In the data rows, 500 means zero.
Some points:
351;383;978;287;292;344;533;737;293;403;482;840;536;506;516;692;420;439;750;474;321;659;441;553;472;370;280;627;802;457;361;765
482;395;572;535;468;304;332;356;385;607;562;508;781;479;430;554;445;297;602;499;628;385;479;281;517;433;687;577;353;505;425;452
607;337;488;393;443;561;484;561;608;403;560;352;531;397;465;348;716;538;576;557;424;516;518;431;464;523;648;421;611;327;369;407
343;724;580;420;496;447;500;517;464;372;503;727;380;375;620;516;376;394;352;356;537;476;525;303;313;671;480;579;390;433;383;630
583;539;596;423;482;466;490;476;621;517;580;461;393;514;492;449;419;546;422;369;605;397;462;674;624;545;423;554;479;660;334;344
527;637;445;440;643;421;410;773;439;342;326;471;654;461;436;792;327;423;417;458;632;761;522;329;396;555;271;368;434;458;396;614
550;406;447;424;574;398;451;446;626;603;537;479;644;492;464;483;574;573;413;459;592;417;558;674;604;455;468;352;534;598;505;519
457;606;496;486;476;411;500;507;683;697;489;605;394;530;416;461;575;570;470;551;504;512;394;555;834;534;544;380;487;690;280;419
397;450;506;582;543;416;498;661;576;512;453;408;633;585;385;911;508;469;999;334;706;851;345;385;399;416;563;649;625;416;433;566
423;533;454;583;399;843;369;518;455;503;465;562;528;639;545;344;630;360;425;638;558;306;365;415;406;493;378;621;637;367;524;533
386;481;497;401;478;495;396;525;416;466;539;482;355;501;636;470;679;334;487;335;435;513;474;335;438;565;356;440;406;301;586;449
347;387;476;733;610;276;355;495;407;343;446;379;573;377;280;339;321;425;635;610;409;561;602;543;487;426;546;571;561;300;452;483
511;631;537;491;577;397;455;400;592;670;431;456;363;472;474;322;392;559;499;486;590;489;394;812;527;472;320;446;431;614;380;485
466;482;422;514;401;538;544;466;319;460;477;399;330;475;491;598;625;666;426;574;406;396;401;541;458;456;441;557;442;557;534;369
615;346;486;474;662;423;513;434;471;495;428;443;587;381;527;394;399;472;490;411;614;648;495;265;361;372;343;484;436;464;577;396
569;532;459;452;480;586;528;411;563;396;528;426;715;458;371;431;523;711;442;497;415;525;507;449;503;516;539;576;434;554;493;385
467;482;908;999;691;457;465;317;467;445;475;413;420;376;506;952;499;461;999;606;908;319;907;531;412;423;753;553;999;487;441;369
605;307;405;610;389;481;707;320;246;438;564;458;684;599;637;384;547;511;495;477;468;600;497;408;689;420;351;522;513;549;502;476
413;443;546;428;461;550;581;508;629;555;377;467;516;668;409;315;357;624;433;354;501;436;483;568;669;414;560;580;570;696;524;439
537;545;467;656;536;567;441;523;459;394;720;573;282;356;408;456;324;452;475;507;472;324;306;402;529;650;444;615;563;381;532;674
404;501;573;425;454;507;502;389;596;466;693;444;536;636;441;454;292;586;475;396;512;485;300;621;698;528;476;348;526;722;606;440
482;371;531;629;491;419;596;464;649;580;522;456;552;652;503;583;458;500;300;479;458;548;388;573;598;374;503;546;476;577;590;480
558;503;457;560;416;810;424;551;415;335;591;531;496;478;386;459;620;339;475;600;447;374;491;396;332;497;585;525;559;586;507;585
482;347;450;501;435;480;732;452;619;638;468;407;464;566;525;360;544;814;478;413;340;409;749;511;226;480;479;422;459;738;362;564
437;484;438;381;564;493;520;440;661;691;433;471;490;406;480;563;605;542;459;462;607;406;593;752;685;459;463;468;391;542;537;527
671;673;352;463;442;638;525;495;266;603;543;511;553;473;497;690;304;398;413;419;376;447;448;599;448;444;698;407;710;317;451;621
540;640;542;452;579;479;471;834;605;448;429;374;698;428;851;746;392;399;742;294;365;671;466;550;510;693;412;694;600;463;404;737
588;361;633;545;584;521;379;375;278;562;550;444;461;483;482;518;440;326;489;385;632;560;379;463;437;465;661;523;177;456;329;457
380;555;565;454;461;375;516;536;380;693;527;320;469;594;515;424;486;603;370;407;561;431;553;497;640;432;602;505;489;600;496;436
466;577;375;362;582;713;445;579;375;402;732;476;439;487;327;732;503;466;523;600;407;371;516;375;431;391;620;476;631;430;442;642
573;496;353;339;593;625;492;624;363;477;213;607;340;405;482;479;358;372;569;398;420;412;357;191;462;492;542;444;681;456;473;606
568;541;503;469;599;628;548;472;706;489;584;450;471;500;468;330;706;495;518;428;380;503;559;519;583;408;460;414;364;490;529;465
521;332;538;480;563;513;516;430;409;699;318;450;659;331;311;570;523;520;304;455;632;569;466;599;516;505;537;446;456;565;511;433
485;486;696;677;432;422;906;350;495;309;377;333;391;930;594;538;394;295;458;902;435;675;553;367;935;498;399;488;294;456;736;502
601;459;465;518;471;616;560;454;585;448;566;444;587;541;498;444;687;590;478;500;395;444;513;577;533;454;577;473;335;498;542;508
457;424;691;556;945;386;705;687;399;512;504;999;409;999;622;410;448;490;455;995;464;580;673;500;539;999;477;597;672;427;928;493
415;654;534;416;494;497;451;398;422;801;621;524;522;473;456;495;422;608;486;465;526;563;575;685;690;530;442;392;441;618;438;426
461;539;428;641;405;721;439;568;621;483;705;603;456;373;416;544;527;366;455;499;407;501;509;256;564;443;504;487;541;398;476;563
518;509;452;509;490;562;516;416;522;396;397;435;436;535;575;366;452;649;513;528;418;428;377;561;431;416;480;447;331;507;469;403
713;535;458;411;410;421;557;431;537;569;533;425;517;446;539;512;490;584;474;507;439;335;520;606;386;467;528;575;385;515;559;451
621;621;366;530;454;690;413;406;497;408;629;582;403;492;576;456;505;359;447;724;461;619;505;440;279;388;517;604;616;469;399;518
614;492;426;433;413;347;392;474;542;532;435;491;397;452;411;469;381;664;460;347;548;433;723;521;688;474;510;363;498;611;596;467
453;390;401;451;453;352;567;489;471;511;536;487;586;394;485;466;525;587;395;493;734;453;597;749;571;433;466;485;417;545;493;489
500;484;459;376;542;425;488;432;681;554;400;483;379;442;522;433;403;664;422;521;616;443;541;484;749;398;586;495;458;534;453;481
588;417;465;543;529;492;554;499;442;465;467;431;490;459;464;423;782;539;439;487;382;429;434;588;424;417;575;553;557;532;600;442
598;541;405;428;449;350;504;370;718;615;446;456;586;442;477;643;689;638;395;558;413;429;467;303;517;472;393;610;557;542;529;418
488;475;420;429;460;550;520;324;575;385;435;492;308;495;329;612;623;586;406;358;427;640;534;651;396;497;567;506;423;515;550;405
525;596;358;621;378;681;317;497;369;478;490;564;323;563;574;388;721;317;462;649;483;453;522;500;485;528;358;562;627;466;542;586
161;646;511;545;527;369;469;427;394;469;543;570;539;351;391;424;443;423;384;542;497;457;439;380;365;742;614;416;566;412;368;796
637;791;499;511;479;748;409;565;493;344;365;708;646;547;751;435;826;792;455;362;512;468;478;565;470;370;454;350;410;353;536;506
578;577;462;487;354;396;502;552;511;769;506;568;339;479;363;406;314;573;528;464;569;444;652;731;550;496;566;497;246;614;435;475
645;669;625;398;400;277;433;527;476;380;527;413;493;458;489;424;504;308;464;393;639;651;412;501;390;582;675;501;476;371;438;642
296;396;348;512;562;546;652;478;597;394;468;514;578;595;422;462;363;300;527;609;376;342;682;491;320;419;385;419;598;368;541;279
316;461;440;520;590;276;533;678;355;364;510;462;683;445;782;464;689;371;551;542;463;683;420;343;467;555;542;476;363;495;790;309
359;300;513;498;495;770;352;917;538;510;414;553;431;351;999;588;328;498;697;728;460;853;483;529;338;708;532;622;484;508;746;627
664;511;503;497;402;529;548;469;723;598;582;395;574;526;407;478;594;613;466;537;476;400;450;577;243;495;424;392;416;494;565;445
These points spread out most along one direction. Where along it does each point below lie, from 0 to 99? The average is 50, and the first point in the table lies past the average. One standard deviation of the points above along it is 16.
482;395;572;535;468;304;332;356;385;607;562;508;781;479;430;554;445;297;602;499;628;385;479;281;517;433;687;577;353;505;425;452 53
466;577;375;362;582;713;445;579;375;402;732;476;439;487;327;732;503;466;523;600;407;371;516;375;431;391;620;476;631;430;442;642 63
664;511;503;497;402;529;548;469;723;598;582;395;574;526;407;478;594;613;466;537;476;400;450;577;243;495;424;392;416;494;565;445 36
397;450;506;582;543;416;498;661;576;512;453;408;633;585;385;911;508;469;999;334;706;851;345;385;399;416;563;649;625;416;433;566 78
521;332;538;480;563;513;516;430;409;699;318;450;659;331;311;570;523;520;304;455;632;569;466;599;516;505;537;446;456;565;511;433 38
461;539;428;641;405;721;439;568;621;483;705;603;456;373;416;544;527;366;455;499;407;501;509;256;564;443;504;487;541;398;476;563 60
415;654;534;416;494;497;451;398;422;801;621;524;522;473;456;495;422;608;486;465;526;563;575;685;690;530;442;392;441;618;438;426 33
413;443;546;428;461;550;581;508;629;555;377;467;516;668;409;315;357;624;433;354;501;436;483;568;669;414;560;580;570;696;524;439 32
